Here are some points:
[  7 -33 -17  25  -6 -29  -5 -11 -11  -5 -12  11  12   5 -18  36  11  16
 -17 -17   1   9  22 -10]
[ 10   4  -8  -1  22  15  16   9 -29  -4  10  -7   4 -30  24  -9 -11 -15
  18  -4 -25  25  13 -18]
[ 12   4  -4  22 -51  13 -30 -33  -4  13   9   3 -23   2  11 -20 -39 -37
   0   1 -10  -7  -3 -14]
[ 15  18 -31   5 -13 -16 -15 -26   1  82 -34 -35 -56 -17  -6  -9 -68 -62
 -19 -53 -59 -38   2 -14]
[ 14 -16   7   6   6  -3   1 -10  -6 -10 -12  12   4  -4  -3   8  -9   6
  13  -8  14  15  15 -12]
[  3  13 -24   9  20  18 -14 -24  -5  35 -11  17 -22 -19   8 -45 -30 -46
 -16  -3 -15 -39 -24 -19]
[-20  19  40 -15   9 -12  13  47  37 -76  56  -2  47  27  -3  33  47  30
  32  37  29  19 -13  17]
[-37  27  38 -11  22  -3   8  43  27 -68  37  -3  46  19   5  24  43  28
  34  35  28  14 -13  16]
[ 14 -36  -3 -21   5  -2   0  41  19 -32   9  -6  19  11 -14  64  48  45
  24  18  35  28  10   3]
[ 28 -25 -11   8   1  18  -4 -20 -52   7 -14   8   7  20 -17   5  18  25
   2 -26   0  13  -3  -2]
[ 48  27 -18  58 -50  55 -48 -87 -18  36 -23  14 -59  -2  28 -44 -93 -81
 -25 -38 -34 -53  18 -33]
[-15  33  -9  20  18  -1  -8 -34   4   6   2  -9 -32 -27  -6 -24 -46 -47
  -5  -6  -4 -40   5  -1]
[  3  22 -24  33  13  23 -43 -43 -17  49 -11  19 -43 -33  14 -53 -73 -59
 -32  -9 -30 -41 -25 -17]
[  7  -3 -13  37 -18  13 -26 -40 -28  20  -8  16 -22   9  -2  -5 -49 -42
   3 -18   4 -19  18  -6]
[-32   8 -22  20  14  -5  -3 -29 -28   6  -8   6 -17 -42  -3 -10 -39 -30
   4 -12  -6  -5  17  16]
[-31  32  44  28  -3  14   0  -3  14 -42  42   1   8  21   9   8   1  -4
  20  21   7 -13 -10  13]
[  0 -18  15  10  -7  -1   3  -2  13  15 -14   1 -34  -5  20  -7  -8 -19
   9  17 -31  27  14  -3]
[-29  20  37  -9  16  -8   8  19  24 -62  39  -3  32  24   4  14  28  24
  21  27  16  17 -19  11]
[ 11 -19  -6   0   5  -6   1  16   2  -6   8   9  -3  11  -8  40  19  20
  14  20  20  15  24   6]
[-31  22  35   2  -1   2  -2  17  29 -55  44   8  16  24  10  11   2  15
  24  29  11   1   3  18]
[  7  18 -29  11 -17 -27 -18 -25   4  45 -28  -5 -16 -16 -16  -3 -45  -7
  -9 -28 -26  -2   6 -23]
[ 31 -29 -34  23 -29  22 -30 -41 -61  16  -8   8 -19   8  -3  -1 -11 -13
  -6 -38 -13 -11  10   0]
[ -8   0   0  28  30  42  21   0  23 -16  -3   8 -18  -1  29 -25   9 -15
 -24  37  26 -24  -8   7]
[ -4  13 -41  10 -19 -22 -25 -36  -2  40 -14 -13 -15 -20 -12 -15 -66 -15
 -17 -12 -31 -10   6 -23]
[-20   7  46 -35  28  -8  35  61  40 -76  40  -4  41  27  -7  20  70  60
  48  52  27  35 -26  27]
[ 19 -29  18 -12  -3 -15   5   4  10 -22 -12  10   8   1 -19  12  16   9
  15  -4  18  22   0  -1]
[  8  23   2 -12 -12  28  23   9 -18  12  12  -7 -11 -20  14 -10  -8  -8
  29  25  -1   3  -6 -28]
[ 14  -4   3  49 -27  10 -39 -33 -10  47 -32  22 -61   1  47 -37 -72 -70
 -13 -16 -34 -17  38 -17]
[-17  32 -39  58  -8 -15  -6 -71 -48  32   5  -3 -35 -35  14 -35 -74 -45
 -20 -17 -30 -29   1 -22]
[-10   0  17 -15  46  35  45  45  43 -52   6   5  36  17  19  10  81  32
   0  62  42   6 -26  18]
[-24  24  58 -23  18   1  17  41  35 -68  31  -4  37  25   3  26  56  36
  34  31  35  21 -20  15]
[ -5  -4  27  -2  44  32  36  36  38 -45   8   2  32  17  15  -2  78  26
  -9  63  43   6 -19   5]
Here are 23 more points, each followed by its number:
[  5  20 -15   8  22  16 -16 -20  -4  33 -22  18 -20 -20   5 -41 -31 -39
 -31  -4 -15 -34 -33 -23] 0
[  3   3  -4  -6 -10 -18   9   8  23   9  -2  -5  17   1  -4 -15  13   7
 -40  -4  -5 -11  -2   6] 1
[  0   0  -8 -25   4 -29   9  26  20   7 -13 -20  20 -12 -24  21  15  35
  17  -4  -8  25  -5  -5] 2
[-20   4 -12   3  16 -20  15  -5 -32 -10  -6 -10  -3 -26 -13  -6 -10   4
   4  -6   1  16   8   9] 3
[ 20  -7 -28 -21 -21 -49  -6 -14   2  60 -60 -38  12   3 -39  18  14  28
 -25 -42  -9  -1  -5   0] 4
[-14  24 -34   2 -32 -22 -27 -49  -8  68 -11  -8  -8 -14 -23 -35 -72 -34
 -27 -57  -8 -28  -5 -18] 5
[  8   9 -27   3 -22 -24 -14 -34 -10  85 -23 -39 -66 -22   3  -7 -80 -57
 -24 -34 -54 -42  19 -16] 6
[ 18  -2 -43  66 -36   6 -49 -56 -45  26   0  17 -59 -15  26  13 -94 -65
  -9 -22 -11 -25  36 -21] 7
[ 11  -3 -44  79 -41  -5 -55 -72 -45  38 -11  19 -41 -16   5   1 -89 -57
 -41 -63 -26 -42  47 -36] 8
[  5 -26  -9   3  -6  -7 -28   0   1  29 -12  11  -1  33  -9  -8  11  27
  -7 -33   0 -14 -14   0] 9
[ 26 -22 -39  38 -25  32 -46 -60 -82  38   4  12 -42   6  -4  -8 -37 -39
 -21 -46 -20 -20  21  -3] 10
[-27  37  16  44 -23   7 -35 -36  -8 -24  40  15 -11  13  35 -14 -66 -36
   1  -5   0 -18  15 -14] 11
[  8 -16  22 -44  19 -29  47  54  32  -9  -3  -9  48  11  -2   1  64  43
 -15  11   7  10 -10  22] 12
[ -4   6 -14  24 -20   0 -10 -30 -20  39  -1   6 -45  -7  18 -49 -54 -40
 -43 -23 -34 -23   0   4] 13
[-15  35  -5  49 -39  -8 -27 -35 -17  10  26  -6 -14   3  -2 -23 -43   8
  -2 -12   7 -10  10 -14] 14
[  7 -12  18  13 -13   9 -26 -13  10  18 -17   6 -32   1  33  -8 -19 -22
  15   3 -32  16  22  -8] 15
[ -8   4  11  31  32  44  15   9  18 -24   6  12   5  15  28  -7  15 -17
 -12  45  13 -14 -12   0] 16
[-23  31  35 -30   3  -8   8  25  35 -64  42  -9  31  20  -1   3  30  24
  36  30  25  16 -11  24] 17
[ -6 -18  22 -66  34 -22  38  74  46 -18   5 -16  50  20 -22   5  84  76
   1  29  15  37 -37  25] 18
[-22   3 -21  41 -36   2 -37 -35 -22  53  23   8 -21  24  31 -40 -67 -33
 -10 -11 -25 -22  11  12] 19
[ -2  16 -15   4  23   7  29   7 -41   1  11   1   4 -26  22  -2 -18 -26
  17   3 -19  32  18  -5] 20
[  8 -33 -11  -8   4 -21  -1  -4   6  -7  -8  13  28   3 -11  48  35  30
 -14 -24   9   6  22 -12] 21
[ 18 -22 -23  18  -6  -3 -18  -7   4  -4  -3   6   2  -6  -2  47 -15  10
  18   8  22   2  21 -11] 22
Which two of these numbered points are nearest to each point below, ignoring the direction in which the first points spread most? Their numbers follow each, nearest first.
[ 11 -10 -43  51 -23 -21 -39 -46 -19  17  -7  25  -5  -6   5  12 -42 -42
 -27 -48 -15 -29  41 -15] > 8 21
[-26  56 -10  70 -32  12 -33 -51 -11 -11  44  13 -43   9  38 -28 -96 -62
  11 -10 -17 -29  19  -2] > 11 17
[ -1 -11  12 -46  48   0  68  50 -16 -41   2 -21  41  -7  -2  28  60  36
  32  24   5  58 -11  -1] > 20 3
[ 30 -15 -27  29 -14  31 -25 -26 -68  29  -9  12 -24  14   4 -16 -19 -23
  -7 -42  -9 -15  13  -8] > 10 9
[-30   1 -20  -4  17  -6  28   7 -14 -13  -9  -6   5 -29 -13   0 -14   4
  11  -8  12   8  11  22] > 3 20
[  7   7 -21  55 -37   9 -41 -61 -41  25   0  24 -45 -14  15 -18 -92 -72
   1 -49  -7 -23  39 -11] > 7 8
[  6  14 -31  21 -15 -19  -8 -31   7  41 -14  -5 -11 -23 -16  -9 -63 -11
   4 -23 -32  -2  11 -23] > 2 5
[  8 -14  19 -49  13 -16  39  49  37 -17  -7  -9  54  15   4   4  70  54
 -14  16  22  15 -13  25] > 12 1
[ -1  -7 -10  25 -20   6 -34 -40 -28  61  -5   6 -63  -8  17 -60 -73 -43
 -41 -44 -35 -42  11  -4] > 13 19
[-13  30  27 -67  42  -2  58  68  30 -30  -5 -58  28   8   6  17  75  19
  17  42  40   3  11  20] > 6 12
[-17  25  58 -25  11 -13  19  40  43 -72  41   2  49  26   3  22  48  55
  38  35  22  30 -24  33] > 17 13
[ -2   3  25 -17  43  20  26  35  15 -48  29  -6  12  -4   7  -5  24  -5
   5  30  43 -19  -6  13] > 0 16
